Small tables with named rows and columns. After each table, cells are looked up by row and column.

Dez:
columns: Tor, Ber, Bifemol, Nimimuz, Relado, Nud, Lok
Teko: [33, 32, 25, 14, 47, -7, -19]
Zuvufe: [-43, 2, -61, -35, -25, -11, -15]
Zuruna: [47, 50, 1, -17, 33, 15, 23]
Deba: [47, 17, 6, -20, -30, -58, -43]
Kebovaz: [-25, -6, -13, -22, -28, -26, -26]
Butel: [21, 37, -7, -41, 9, -11, 32]
Bam: [13, -20, -51, -9, -60, 24, 20]
Mot: [-40, -11, 49, -7, -21, 43, -7]
Korip: [28, -31, 25, 41, -33, 36, -14]
Dukaved: [-30, -13, 7, 30, 42, -27, -25]
Nalub: [49, 19, 42, 22, 48, -36, -6]
Tol: [34, 22, 39, 26, 21, 52, -20]
Gug: [41, -9, 19, -13, -37, -12, 39]

Tor of Bam: 13
Lok of Teko: -19
Nimimuz of Zuruna: -17
Relado of Teko: 47
Relado of Gug: -37
Tor of Gug: 41
Nimimuz of Gug: -13
Nimimuz of Deba: -20
Tor of Mot: -40
Nimimuz of Korip: 41
Bifemol of Gug: 19
Lok of Kebovaz: -26
Lok of Tol: -20
Bifemol of Korip: 25
Nud of Bam: 24
Nud of Nalub: -36
Lok of Deba: -43
Tor of Deba: 47
Nimimuz of Mot: -7
Bifemol of Mot: 49

Vop =
	Fir	Rak	Vev	Turafo	Kom	Gon	Simatil	Dev	Zorik
Lib	5.3	1.9	6.9	1.6	1.9	3.9	3.7	6.2	8.9
Depuga	5.5	2.2	6.6	2.4	1.9	4.1	5.5	5.5	8.7
Visozot	5.3	1.9	6.9	1.6	1.9	3.9	3.7	6.1	8.9
Betot	5.5	1.8	6.3	2.3	2.0	4.0	4.8	6.1	8.6
Keditup	5.3	2.3	7.2	1.6	1.8	4.0	4.4	5.5	9.0
Vegugo	5.3	1.9	6.8	1.7	1.9	3.9	3.9	6.1	8.9
Derizi	5.3	2.3	7.2	1.7	1.8	4.0	4.4	5.4	9.0
Zar	5.5	2.2	6.6	2.3	1.9	4.1	5.5	5.5	8.7
Dek	5.3	2.3	7.3	1.5	1.8	4.0	4.2	5.5	9.0
Gelub	5.5	1.8	6.2	2.3	2.0	4.0	4.8	6.2	8.6
Fod	5.5	1.8	6.3	2.3	2.0	4.0	4.8	6.2	8.6

Vev of Visozot: 6.9
Simatil of Fod: 4.8
Dev of Zar: 5.5
Vev of Dek: 7.3
Rak of Depuga: 2.2
Rak of Zar: 2.2

Rigavo
|  | Penak | Nep | Bapeme | Vir |
|---|---|---|---|---|
| Venupo | 1666 | 2607 | -573 | 642 |
| Lavino | -5791 | -1274 | 1065 | -1566 |
| Lipatoz | 5767 | -1634 | 2013 | 4463 |
| Kon | 6183 | -3641 | -888 | 1652 |

What is the Vir of Venupo in Rigavo?
642
What is the Nep of Kon in Rigavo?
-3641
What is the Penak of Lavino in Rigavo?
-5791
What is the Penak of Venupo in Rigavo?
1666
What is the Penak of Kon in Rigavo?
6183
What is the Bapeme of Kon in Rigavo?
-888
What is the Vir of Lavino in Rigavo?
-1566
What is the Bapeme of Venupo in Rigavo?
-573
Row with the largest Penak: Kon

Table Par
        Fazut  Tumati  Bemul  Lazi  Divo  Lazuro  Ditone
Bev      7.44    5.37   7.93  5.47  5.05    3.41    8.33
Kom      8.11    0.76   9.85  1.47  8.23    1.68    2.20
Fadebe   6.24    9.06   6.89  8.47  2.34    5.10    8.31
Nub      4.02    1.86   3.29  6.46  5.49    5.83    2.01
Vit      7.48    4.89   4.73  3.20  8.48    8.64    7.05
Bofez    1.89    6.74   3.56  5.05  5.45    3.08    3.20

Kom, Tumati -> 0.76
Vit, Fazut -> 7.48
Bev, Tumati -> 5.37
Nub, Lazuro -> 5.83
Vit, Tumati -> 4.89
Bev, Lazi -> 5.47
Bev, Divo -> 5.05
Kom, Bemul -> 9.85
Fadebe, Divo -> 2.34
Bofez, Ditone -> 3.20
Bev, Bemul -> 7.93
Bofez, Lazuro -> 3.08
Nub, Tumati -> 1.86
Row with the largest Divo: Vit

Lir.csv
,Lev,Dos,Faleve,Kep,Dafa
Suz,50,33,129,34,76
Sus,34,48,81,104,55
Vupegiz,34,47,107,80,55
Pesez,31,39,178,39,36
Vuma,31,43,34,177,36
Pib,31,31,192,31,37
Kelonof,31,33,194,32,33
Botop,31,32,192,31,35
Vugobep,31,54,105,91,42
Nivavup,34,45,115,71,58

Faleve of Pib is 192
Dos of Botop is 32
Lev of Nivavup is 34
Lev of Suz is 50
Lev of Sus is 34
Lev of Kelonof is 31
Dos of Pesez is 39
Kep of Vuma is 177
Faleve of Nivavup is 115
Lev of Pesez is 31
Faleve of Vugobep is 105
Dafa of Vupegiz is 55
Kep of Vupegiz is 80

Fet =
,Nur,Sav,Rez
Timanub,217,97,54
Zup,223,112,68
Soput,243,104,53
Zot,100,98,97
Fimuf,101,98,96
Bodo,210,101,61
Laza,193,97,63
Rizuzu,197,98,63
Rop,222,102,58
Dasuta,181,103,73

What is the Rez of Soput in Fet? 53
What is the Sav of Zup in Fet? 112
What is the Rez of Fimuf in Fet? 96
What is the Nur of Rizuzu in Fet? 197
What is the Nur of Zup in Fet? 223
What is the Rez of Bodo in Fet? 61

Fuzarim
fields: Suku, Kida, Zopet
Miti: [471, 2034, 3826]
Sodal: [1565, 22, 1306]
Meru: [5467, -3717, -2094]
Fom: [-9668, 8689, 8019]
Sokobak: [-736, 1189, 1696]
Soz: [-4275, 5554, 6311]
Mag: [881, 1453, 3043]
Volode: [1622, 1748, 3866]
Tev: [1890, 1424, 3578]
Mot: [-304, 870, 1438]
Saduf: [-1520, 244, -590]
Libis: [1101, 107, 1263]

Suku of Miti is 471
Kida of Sodal is 22
Suku of Soz is -4275
Kida of Volode is 1748
Suku of Libis is 1101
Kida of Miti is 2034
Zopet of Tev is 3578
Zopet of Meru is -2094
Zopet of Fom is 8019
Zopet of Volode is 3866
Zopet of Libis is 1263
Zopet of Mot is 1438
Kida of Sokobak is 1189
Zopet of Sokobak is 1696

Table Mav
columns: Vug, Nosib
Lalete: [-2.3, 2.0]
Gem: [-7.2, 3.7]
Zuga: [4.0, 5.7]
Numotok: [-3.9, 7.1]
Vizili: [8.1, -7.3]
Lidu: [5.4, -2.2]

Lidu, Nosib => -2.2
Zuga, Nosib => 5.7
Gem, Nosib => 3.7
Zuga, Vug => 4.0
Gem, Vug => -7.2
Lidu, Vug => 5.4
Numotok, Nosib => 7.1
Numotok, Vug => -3.9
Vizili, Nosib => -7.3
Vizili, Vug => 8.1
Lalete, Nosib => 2.0
Lalete, Vug => -2.3
Row with the largest Nosib: Numotok

Table Mor
	Kad	Sofo	Kar
Regitep	1.8	-9.6	-8.8
Raz	9.0	1.7	-7.1
Gik	2.1	2.7	3.2

What is the Kad of Gik in Mor?
2.1
What is the Kar of Gik in Mor?
3.2
What is the Sofo of Regitep in Mor?
-9.6
What is the Sofo of Gik in Mor?
2.7
What is the Kar of Raz in Mor?
-7.1
What is the Kad of Raz in Mor?
9.0
What is the Kar of Regitep in Mor?
-8.8

Nonet.csv
,Kaz,Kes,Sesuko,Banu,Bel,Tobu,Nuz,Muf,Zed
Salafi,35,-46,-13,-23,80,0,73,-44,28
Gidan,79,-11,-19,-20,49,50,49,-23,-30
Boro,61,74,20,-42,-34,58,18,45,23
Didenu,-52,37,45,-18,42,22,64,63,-32
Nud,-49,-25,-36,53,81,73,-8,57,-20
Gidile,-13,37,-24,-22,81,-14,12,82,-44
Nok,-2,18,7,15,-34,17,76,-31,73
Kur,-46,-21,22,-8,56,27,58,-15,43
Sipoge,79,-29,-53,-9,-27,31,71,38,-20

Kur, Zed => 43
Salafi, Zed => 28
Kur, Bel => 56
Didenu, Banu => -18
Nud, Zed => -20
Gidan, Zed => -30
Gidan, Kes => -11
Sipoge, Nuz => 71
Nud, Kes => -25
Nud, Tobu => 73
Didenu, Tobu => 22
Kur, Kes => -21
Nud, Muf => 57
Sipoge, Bel => -27
Boro, Kaz => 61
Didenu, Muf => 63
Gidan, Muf => -23
Salafi, Kaz => 35
Nud, Kaz => -49
Kur, Banu => -8
Which row has the largest Banu? Nud

Bire:
|  | Pinoli | Suduli | Ragifo | Gug |
|---|---|---|---|---|
| Bir | 110 | 119 | 107 | 114 |
| Bomelev | 231 | 124 | 230 | 23 |
| Dopanu | 89 | 103 | 102 | 121 |
| Gige | 15 | 119 | 59 | 177 |

Gug of Bomelev = 23
Pinoli of Dopanu = 89
Pinoli of Bir = 110
Pinoli of Gige = 15
Suduli of Gige = 119
Ragifo of Dopanu = 102
Suduli of Bomelev = 124
Ragifo of Gige = 59
Gug of Bir = 114
Suduli of Dopanu = 103
Gug of Gige = 177

Table Goze
cols = Pip, Rines, Fanuk, Feg
Lam: [119, 117, 160, 128]
Ninugiv: [216, 137, 77, 46]
Roku: [166, 137, 203, 121]
Munibu: [83, 192, 154, 119]
Vad: [178, 134, 52, 94]
Zuki: [120, 96, 130, 105]
Kup: [172, 158, 199, 178]
Leb: [101, 127, 76, 75]
Mus: [182, 122, 112, 138]
Luvelet: [187, 142, 205, 96]

Fanuk of Munibu is 154
Feg of Roku is 121
Pip of Roku is 166
Rines of Ninugiv is 137
Rines of Lam is 117
Fanuk of Leb is 76
Feg of Kup is 178
Feg of Mus is 138
Pip of Munibu is 83
Pip of Leb is 101
Rines of Mus is 122
Fanuk of Ninugiv is 77
Feg of Vad is 94
Fanuk of Kup is 199
Rines of Roku is 137
Rines of Vad is 134
Feg of Leb is 75
Rines of Zuki is 96
Fanuk of Zuki is 130
Feg of Zuki is 105

